In the rows, 128 means zero.
Each path below is one point turned by a fixed rotation once a step. After each direction that follows a path, write how fast that rotation turns it, in degrees per step (0 if it stays still).
Each turn is a multiple of 5 degrees from 10 to 175, or 0.
Each row of a path follows its step; steps can be skipped.
path 1
step 2: [127 127 134 129 130 127 126 142 127 119 123 128 124 137 138 144 129 132
 127 123 121 128 122 128 126 133 117 136 122 123 133 137 125 131 118 124
 128 132 127 124 130 136 125 131 123 127 126 123 126 129 130 126 129 123
 128 133 132 121 127]
step 10: [127 125 118 131 131 124 125 132 126 139 126 136 130 132 132 124 143 116
 127 130 120 126 121 127 126 128 120 135 119 135 129 121 133 124 122 129
 121 122 124 127 132 134 129 132 126 127 121 135 132 133 125 130 137 128
 120 136 127 128 128]
step 11: [130 126 115 129 135 126 127 122 122 131 134 124 128 119 123 133 135 127
 118 117 135 126 134 115 130 125 133 123 123 132 127 126 131 126 124 130
 126 134 121 138 124 127 123 126 124 127 125 130 133 120 118 128 126 119
 126 122 133 131 124]
step 17: [135 139 130 135 135 132 132 131 124 134 130 134 122 126 120 126 129 123
 140 139 127 132 132 129 114 130 132 129 126 130 125 123 124 126 124 135
 126 135 124 117 128 119 134 124 126 130 129 122 135 133 130 128 128 131
 124 131 131 122 120]
step 18: [130 125 130 121 134 136 126 124 131 128 130 137 130 121 128 125 131 126
 124 130 128 133 126 132 127 125 116 129 131 134 130 121 139 120 130 138
 126 140 132 128 125 128 131 134 124 141 133 129 130 111 126 123 130 132
 129 131 125 129 125]
step 19: [125 137 132 121 132 129 117 124 127 119 129 127 127 128 123 130 130 135
 133 134 133 132 123 125 129 124 130 128 130 117 131 129 133 127 129 124
 125 134 121 131 124 138 132 135 131 125 129 111 136 124 122 135 129 127
 125 123 137 124 132]
step 21: [142 129 128 126 134 122 132 124 123 126 125 135 120 132 123 126 125 128
 135 126 126 123 118 130 128 121 136 124 129 124 132 120 132 137 130 127
 137 123 131 131 139 130 129 137 124 136 124 134 131 128 123 130 128 119
 123 123 131 129 118]
step 23: [128 126 132 125 133 134 123 132 108 128 133 141 134 121 132 129 124 144
 120 130 127 127 123 130 130 125 130 123 133 126 132 125 122 124 135 131
 120 127 130 133 119 125 126 134 130 132 129 133 129 125 131 129 125 123
 127 134 126 131 129]
step 28: [130 124 130 123 132 122 131 124 116 128 123 135 121 127 132 123 133 135
 124 136 125 122 135 134 131 134 130 113 117 134 122 121 133 116 126 123
 127 126 127 134 128 123 134 119 119 130 128 132 128 129 126 125 123 128
 130 130 123 131 128]
Directions:
[131 126 129 128 128 127 129 132 131 129 127 126 127 128 128 128 127 130
 129 127 128 128 127 128 130 127 128 128 127 126 129 128 130 130 128 125
 127 126 129 129 130 130 131 128 127 126 127 127 129 126 129 129 128 128
 130 129 126 128 128]	60
path 2
step 3: [124 120 127 128 133 128 126 122 127 124 134 126 129 130 138 125 122 131
 132 130 123 124 132 124 121 130 136 129 125 134 122 125 139 134 131 127
 129 135 123 122 122 127 120 138 132 123 130 130 138 126 137 119 128 131
 132 145 129 129 126]
step 5: [131 131 129 123 127 129 124 123 131 135 136 121 121 125 136 127 139 134
 131 139 127 125 134 121 127 127 128 129 131 119 127 124 127 137 127 126
 121 118 128 131 136 132 123 123 139 134 131 128 136 121 136 127 122 124
 134 133 120 127 133]
step 15: [138 124 124 123 125 131 121 126 127 128 135 128 127 128 125 129 138 128
 135 134 121 122 135 123 128 134 134 135 131 135 128 128 117 128 128 134
 121 130 128 132 125 136 132 134 119 127 133 128 132 114 121 120 131 131
 130 136 130 122 119]
step 19: [127 126 124 127 130 121 128 131 124 120 122 116 117 139 119 122 127 121
 131 128 134 122 131 122 132 121 134 115 128 134 131 123 127 128 124 130
 130 125 126 127 137 129 121 125 127 130 133 122 127 132 134 120 128 129
 120 132 119 122 126]
step 27: [137 131 136 123 117 126 125 126 126 124 129 124 134 130 124 127 134 131
 124 127 135 132 126 119 131 117 121 140 126 127 122 114 122 130 130 129
 117 129 133 131 128 126 127 132 133 124 130 116 130 122 125 122 123 132
 124 127 131 129 131]
step 30: [131 117 129 130 126 126 114 133 125 138 127 122 118 129 128 124 125 135
 124 138 124 125 129 117 132 126 133 129 127 124 125 116 118 126 121 121
 116 126 132 136 126 127 128 131 130 124 131 121 124 120 127 125 127 126
 134 129 126 127 129]
step 31: [123 119 137 125 133 118 126 129 140 125 125 124 126 133 128 130 127 128
 128 132 119 125 131 127 131 132 133 127 120 146 130 126 132 132 126 118
 126 124 130 122 128 131 124 128 134 117 128 126 132 120 121 133 125 125
 120 127 122 132 122]
step 32: [126 119 131 125 133 131 127 126 120 125 128 136 127 129 130 117 121 125
 131 132 124 131 130 118 127 125 122 124 126 136 132 124 138 125 122 124
 126 123 132 132 116 124 126 121 128 125 129 137 137 127 125 128 130 127
 145 134 124 131 124]
step 38: [128 135 129 124 131 123 122 123 128 127 120 121 131 135 136 124 136 139
 129 120 124 128 124 136 124 123 122 125 116 126 127 120 134 128 127 123
 124 130 123 127 121 141 132 130 127 131 128 127 134 130 118 133 122 127
 129 130 117 123 125]
Directions:
[127 126 127 130 127 130 127 129 130 129 127 130 128 129 127 127 125 128
 131 130 128 129 130 130 127 128 129 126 128 130 126 127 128 127 127 129
 127 126 126 126 127 126 129 126 129 126 126 130 128 128 127 125 128 128
 127 127 128 130 130]	35
[130 129 127 129 127 129 127 129 130 127 130 126 129 130 124 128 127 130
 127 126 127 129 129 128 125 126 129 127 128 127 127 128 128 130 128 127
 127 126 127 130 128 130 129 127 128 130 129 128 129 129 127 130 129 130
 126 129 130 127 129]	35
[128 128 128 129 130 127 126 127 128 127 128 129 129 127 126 128 130 128
 128 129 127 131 126 131 130 130 130 128 129 131 128 128 127 127 129 130
 129 130 128 127 129 133 130 126 127 128 129 126 128 126 128 129 130 129
 126 127 127 128 127]	160
[127 128 128 130 129 127 128 131 128 127 128 125 129 130 127 131 128 125
 129 128 126 127 127 129 129 128 129 128 129 127 127 127 131 125 128 127
 130 128 128 126 128 129 127 130 129 127 126 130 128 129 126 129 126 128
 126 125 128 126 128]	145
path 3
step 2: [128 117 140 122 129 133 139 134 134 142 125 124 125 124 118 123 137 133
 127 127 123 127 129 126 129 131 129 128 123 134 125 124 126 126 125 125
 129 131 120 132 135 129 126 138 126 127 135 123 126 135 127 129 128 121
 133 133 134 126 125]
step 5: [130 123 128 130 129 135 139 130 130 126 117 123 125 112 129 126 129 133
 128 142 123 121 132 134 130 120 136 121 130 127 129 122 122 127 122 127
 138 126 126 137 130 133 132 138 131 127 126 125 128 136 133 128 129 130
 122 129 124 126 130]
step 6: [130 127 124 130 126 120 139 138 122 124 127 125 126 134 125 121 131 128
 122 134 122 125 124 126 125 129 131 136 122 135 122 131 133 126 130 123
 133 132 127 131 118 134 111 135 130 127 132 127 121 129 126 116 120 128
 131 124 129 134 132]
step 16: [130 133 137 126 129 132 137 130 132 137 123 133 128 129 119 119 131 136
 127 134 127 129 126 132 125 129 132 116 127 126 125 125 115 125 133 125
 131 136 132 135 133 128 130 131 127 126 127 118 123 128 130 120 134 119
 130 128 132 120 120]
step 25: [127 118 129 123 133 126 135 137 128 135 137 126 125 128 125 117 135 122
 129 133 125 133 116 138 127 129 133 129 131 125 126 124 126 125 127 135
 125 136 139 128 129 132 125 129 132 128 132 121 128 135 132 122 124 115
 132 132 127 133 123]
step 27: [133 116 128 123 124 130 132 134 133 132 121 134 124 138 133 119 129 129
 125 133 126 125 127 137 118 125 124 131 133 135 121 126 134 122 127 123
 124 134 130 130 133 133 120 129 128 134 128 125 129 126 134 123 129 117
 139 130 137 131 125]
step 29: [127 123 122 126 117 127 125 133 127 138 119 129 126 139 137 130 128 130
 129 127 126 114 119 136 128 130 131 130 129 135 126 133 131 122 121 131
 135 127 135 133 125 132 115 131 125 124 123 126 133 133 127 123 127 123
 128 122 132 130 133]
step 31: [126 122 123 123 130 128 131 131 127 128 121 129 127 134 131 124 134 128
 128 122 121 125 133 134 140 123 134 124 118 140 131 136 122 130 123 129
 138 128 133 129 119 140 122 134 122 134 129 127 128 122 127 129 124 126
 130 121 136 131 133]
step 35: [129 123 138 121 128 119 129 138 135 127 121 125 118 127 126 116 126 133
 134 137 129 120 132 127 135 129 132 131 131 127 127 134 119 129 134 119
 125 127 121 133 126 129 124 137 124 131 129 126 129 135 125 133 131 134
 133 123 135 122 123]
Directions:
[128 131 127 127 128 125 127 125 127 125 128 127 129 128 127 126 127 126
 129 129 128 127 127 127 128 127 127 130 127 128 131 132 128 130 127 127
 128 128 124 129 128 127 127 131 127 129 129 128 128 129 129 128 128 129
 129 128 129 128 128]	160
[129 126 130 128 126 127 127 128 129 127 128 129 127 128 126 129 128 129
 127 127 127 129 132 127 130 128 126 129 127 129 126 129 128 130 128 125
 125 126 128 126 127 129 127 128 129 128 128 126 127 125 130 127 126 130
 131 129 130 128 129]	90
[128 127 129 126 128 128 127 126 128 130 129 128 130 130 128 131 129 129
 128 128 131 126 127 126 131 127 125 126 128 129 130 127 129 127 128 130
 129 127 126 129 127 129 128 128 128 130 126 128 126 126 126 129 126 126
 126 129 129 129 128]	35
[128 127 127 129 127 127 131 128 126 128 130 131 129 128 128 128 128 126
 127 128 128 127 127 124 128 128 127 128 129 129 126 130 129 127 129 130
 130 129 130 125 130 129 128 129 128 128 128 129 129 129 128 126 129 128
 131 131 130 127 128]	155
[129 129 129 129 128 129 129 128 127 130 127 125 127 125 129 127 128 128
 125 130 128 128 130 126 129 129 128 129 127 128 124 130 129 128 126 129
 128 129 124 128 126 127 129 128 128 128 130 128 125 128 125 128 129 129
 127 127 125 127 129]	10
path 4
step 1: [129 127 129 122 132 135 123 131 118 124 124 119 116 119 134 129 128 126
 121 135 126 134 131 134 132 128 123 131 127 126 127 127 138 127 122 128
 121 125 129 139 126 131 122 119 125 125 128 122 145 121 130 126 134 121
 124 129 133 134 130]
step 2: [132 124 128 127 132 136 120 133 120 135 124 118 120 130 133 132 126 130
 134 139 133 129 132 126 127 124 123 121 125 123 132 123 130 127 131 124
 138 127 129 143 135 121 119 133 122 123 126 130 138 135 122 118 129 127
 128 123 127 129 136]
step 6: [123 122 122 124 124 129 121 133 122 126 129 122 124 126 127 120 128 134
 137 126 130 128 134 128 127 133 125 122 124 124 119 126 136 132 128 130
 122 114 127 137 135 133 126 130 126 119 131 125 141 137 128 116 132 130
 121 124 129 134 136]
step 7: [125 133 127 125 133 138 117 130 123 129 127 111 134 121 134 132 132 127
 126 127 128 131 131 119 131 132 127 127 128 129 124 135 129 127 126 128
 132 126 126 150 128 128 130 118 125 117 130 119 135 126 129 126 131 127
 124 128 124 128 131]
step 8: [136 131 128 125 131 135 128 129 121 128 129 116 126 130 139 133 124 127
 123 129 127 133 134 124 129 123 124 125 131 130 119 124 137 133 119 122
 124 136 126 132 130 122 121 129 131 120 127 129 146 131 130 114 133 132
 131 126 130 128 138]
step 11: [129 135 129 124 136 125 126 133 126 128 132 117 126 126 133 126 131 136
 137 115 133 134 129 124 135 129 126 133 130 122 115 132 133 123 128 137
 126 128 123 134 129 120 130 127 129 120 126 118 133 130 125 123 140 120
 127 132 126 132 136]
step 18: [125 123 130 126 123 134 121 135 124 122 129 115 119 119 134 127 130 139
 139 128 127 127 133 122 131 125 134 123 134 124 116 138 127 125 127 133
 128 127 126 140 127 133 129 126 119 126 123 131 133 126 127 119 135 126
 130 122 120 128 136]
step 26: [133 131 118 127 128 127 124 144 123 126 131 120 128 127 135 128 130 125
 124 129 124 131 131 125 136 131 125 134 129 127 119 134 140 129 116 129
 125 130 121 137 128 128 130 132 126 119 136 131 136 126 131 123 138 129
 131 132 116 133 134]
step 34: [136 130 125 126 132 125 127 137 119 132 130 116 121 133 131 126 134 140
 126 134 127 135 130 128 135 128 126 120 132 139 120 131 138 122 129 129
 128 125 126 140 129 125 131 130 125 124 121 120 136 129 127 121 132 117
 125 124 131 138 132]
Directions:
[127 129 129 129 131 131 128 128 127 129 129 130 130 127 128 130 127 130
 127 130 127 129 129 127 128 128 127 127 127 129 128 128 127 127 128 128
 128 128 125 126 128 127 128 127 128 128 126 127 130 130 124 130 126 126
 128 129 126 126 129]	125
[128 127 130 129 126 126 130 131 132 128 129 127 129 127 126 130 128 128
 126 128 128 127 127 127 127 129 129 126 128 129 128 128 128 130 126 125
 129 127 128 128 128 129 131 126 127 127 128 124 130 130 128 127 127 129
 127 127 127 130 129]	40
[128 129 129 128 129 128 131 126 128 129 127 128 128 128 125 129 132 128
 129 129 132 130 128 127 129 129 128 131 128 128 129 129 127 127 126 128
 128 127 126 130 130 128 127 125 128 126 129 126 127 127 128 130 129 126
 129 129 130 130 128]	175
[127 128 128 127 125 126 128 128 128 128 129 130 128 125 129 128 127 127
 131 125 129 130 128 127 129 132 129 129 127 126 127 128 128 127 127 130
 127 126 125 126 127 130 129 128 127 128 128 128 128 129 129 129 126 127
 129 125 125 126 129]	55
[126 130 127 129 130 130 129 130 128 125 129 128 128 128 127 128 129 127
 128 127 126 127 127 129 126 131 124 130 127 130 128 129 129 128 127 127
 127 127 131 130 129 129 128 128 129 127 126 130 126 128 128 128 126 127
 128 126 127 127 126]	115
path 5
step 1: [130 129 134 126 119 137 123 126 124 124 130 127 133 135 136 127 127 135
 125 122 120 122 132 126 122 123 121 140 133 127 126 132 117 123 125 142
 129 125 127 124 128 126 129 122 140 131 137 130 122 132 122 127 134 131
 133 113 128 132 127]
step 3: [130 115 126 134 126 127 124 124 129 117 123 130 127 132 134 128 127 133
 128 134 123 132 129 125 130 129 130 126 119 127 121 136 126 119 128 126
 136 123 137 129 144 125 129 129 132 126 126 117 121 120 124 122 133 122
 141 122 123 125 135]
step 4: [128 126 129 121 115 136 123 132 131 130 122 139 126 132 129 119 128 127
 133 138 121 124 127 138 129 131 121 133 133 131 120 127 126 135 127 126
 123 134 126 130 134 130 130 124 142 126 122 130 133 129 121 124 132 125
 132 115 119 131 136]
step 8: [127 127 131 134 127 135 132 127 127 131 123 122 131 142 133 132 134 131
 136 128 123 122 133 123 125 127 122 133 127 119 129 131 131 129 138 136
 138 117 133 133 133 129 131 131 130 129 131 121 125 117 115 124 131 124
 140 124 120 133 130]
step 11: [132 131 130 123 120 140 129 121 122 118 126 132 139 134 130 128 118 127
 132 131 129 120 132 133 121 134 126 133 128 136 122 135 118 124 133 131
 131 123 134 122 132 128 124 131 137 126 132 121 127 127 129 123 126 128
 140 118 126 133 126]
step 12: [131 126 139 125 127 127 122 126 131 133 131 143 126 133 130 127 135 131
 123 125 133 124 119 133 122 131 121 133 126 130 120 126 126 127 133 125
 133 124 132 125 133 124 132 119 144 132 124 121 119 130 121 130 136 129
 128 120 130 116 122]
step 14: [135 123 124 123 122 133 132 127 122 130 124 137 127 124 136 128 122 134
 128 144 119 127 123 127 122 127 124 131 135 125 125 124 127 121 126 132
 127 135 139 128 134 129 128 125 141 121 130 139 127 128 129 125 136 123
 136 121 125 130 135]
step 24: [134 132 133 129 126 137 122 134 118 136 130 124 130 134 130 132 123 135
 124 139 114 122 129 130 119 124 121 131 128 126 125 124 121 127 129 138
 134 133 131 124 140 132 130 125 139 123 123 127 131 129 117 131 134 122
 132 121 128 130 129]
step 35: [128 123 135 126 119 133 124 130 128 142 129 143 129 131 129 132 140 133
 128 133 127 125 125 129 124 124 121 121 118 132 123 135 122 128 131 128
 132 123 127 132 134 133 131 127 134 127 118 125 122 116 125 119 134 126
 129 124 128 121 133]
Directions:
[131 128 127 126 130 129 129 130 128 128 128 128 128 126 128 127 128 127
 129 129 128 128 127 130 131 126 129 129 128 129 126 126 128 130 125 130
 128 126 127 124 128 129 127 127 129 127 130 128 129 126 129 131 128 126
 128 126 127 129 126]	145
[128 128 128 126 129 125 128 129 129 130 126 131 128 128 129 128 131 127
 128 130 128 130 130 130 125 128 127 128 127 128 128 130 129 128 128 128
 129 131 125 128 127 131 128 127 129 130 129 129 127 129 129 129 128 130
 128 127 126 126 128]	140
[130 129 130 128 126 129 127 127 129 127 127 129 129 127 129 128 128 126
 129 128 127 129 128 128 130 128 128 129 126 128 128 126 125 129 129 129
 127 129 127 128 124 128 132 131 129 127 130 126 127 129 130 128 128 128
 128 129 131 127 130]	70
[128 127 128 128 127 127 128 127 126 127 127 130 131 126 127 129 129 130
 128 129 124 127 127 127 128 127 130 129 129 127 128 129 128 128 127 129
 126 126 129 131 126 126 127 127 127 131 131 129 131 128 130 131 129 128
 127 129 128 127 128]	90
path 6
step 0: [124 117 132 130 127 127 130 123 128 129 130 129 131 127 122 124 132 126
 125 136 123 130 131 128 132 135 132 124 144 136 124 123 128 129 126 128
 129 122 141 128 134 123 120 131 133 127 126 136 133 132 131 133 128 133
 129 136 126 127 121]
step 9: [124 132 133 134 128 133 122 129 134 130 128 130 126 135 132 127 125 123
 135 122 121 126 126 123 129 129 131 125 133 121 124 122 128 134 131 127
 133 125 137 126 142 124 128 128 127 130 127 124 123 133 136 132 129 135
 122 143 125 123 127]
step 16: [132 134 136 124 123 130 121 132 127 125 127 119 127 133 127 125 124 128
 126 135 127 130 129 123 135 126 132 125 136 136 132 128 135 135 137 135
 119 122 141 126 132 127 133 123 132 127 129 124 132 128 133 131 133 137
 124 125 127 125 124]
step 21: [129 126 128 127 124 119 127 129 135 132 126 134 133 130 127 130 129 123
 130 126 127 135 128 127 131 135 125 124 136 138 127 123 127 127 133 132
 126 119 144 123 135 129 129 135 127 127 137 125 136 134 134 134 123 130
 130 133 128 127 122]
step 28: [121 118 138 128 127 130 129 128 133 129 131 131 135 129 133 128 124 126
 130 129 125 125 123 120 121 130 124 133 140 132 123 119 129 138 128 132
 127 128 134 126 132 126 129 125 124 134 129 128 121 127 138 131 131 135
 119 128 129 121 121]
step 29: [125 129 135 121 132 134 127 127 129 132 129 130 123 132 119 128 130 122
 130 132 124 132 120 128 133 131 122 123 134 139 130 124 128 123 131 134
 120 125 143 125 136 127 134 135 130 133 134 123 133 130 129 132 126 130
 130 131 128 129 121]
step 31: [130 132 135 126 126 129 129 126 125 123 123 135 139 129 128 129 135 127
 128 132 130 131 125 129 126 127 128 127 140 130 123 129 131 128 138 134
 130 130 146 127 130 131 128 129 127 122 131 130 135 123 134 127 127 135
 124 138 123 126 122]
step 34: [127 130 134 122 118 124 122 131 135 129 125 126 124 130 132 128 126 127
 124 131 125 127 128 126 128 129 137 132 133 138 122 134 134 133 127 135
 124 117 138 128 134 132 126 130 126 131 131 121 129 130 135 134 127 132
 120 130 128 120 117]
step 35: [126 125 134 127 127 138 125 127 133 131 124 128 127 134 126 127 131 130
 138 128 129 127 133 128 132 122 127 114 133 133 134 125 126 133 139 132
 124 127 142 123 138 123 124 122 122 125 123 127 122 132 129 132 128 132
 130 134 123 125 124]
Directions:
[128 131 126 125 125 128 126 127 127 128 128 129 126 132 128 127 128 126
 131 127 127 129 127 128 128 128 128 127 127 129 127 130 127 130 127 128
 126 126 127 127 129 127 130 128 129 127 128 129 129 128 128 127 126 128
 127 129 127 129 130]	140
[127 130 129 126 129 128 129 131 125 128 128 129 129 129 125 127 129 128
 129 130 129 129 128 128 130 126 128 128 128 127 131 128 129 128 133 129
 125 130 128 127 127 128 128 128 128 128 128 126 126 125 126 127 129 129
 129 130 127 130 129]	170
[128 130 129 130 127 128 128 128 129 128 129 126 128 130 127 126 128 127
 129 130 128 128 127 127 126 128 126 128 126 129 127 126 127 130 126 128
 128 132 129 128 130 127 127 126 128 129 129 127 129 125 128 129 130 127
 129 127 131 130 128]	35
[126 130 127 129 131 129 126 127 128 129 129 127 129 129 131 130 128 128
 129 128 129 128 125 128 126 129 129 126 127 127 128 129 129 128 128 129
 128 128 131 129 126 129 127 127 131 129 127 129 128 127 125 129 125 131
 128 126 128 130 128]	55
[129 128 127 126 131 126 128 129 128 129 130 127 126 128 130 129 129 126
 128 126 127 128 128 128 128 127 124 128 129 127 128 127 127 128 128 126
 127 129 129 127 127 129 129 127 126 127 130 129 127 129 130 128 130 132
 129 128 127 126 130]	95
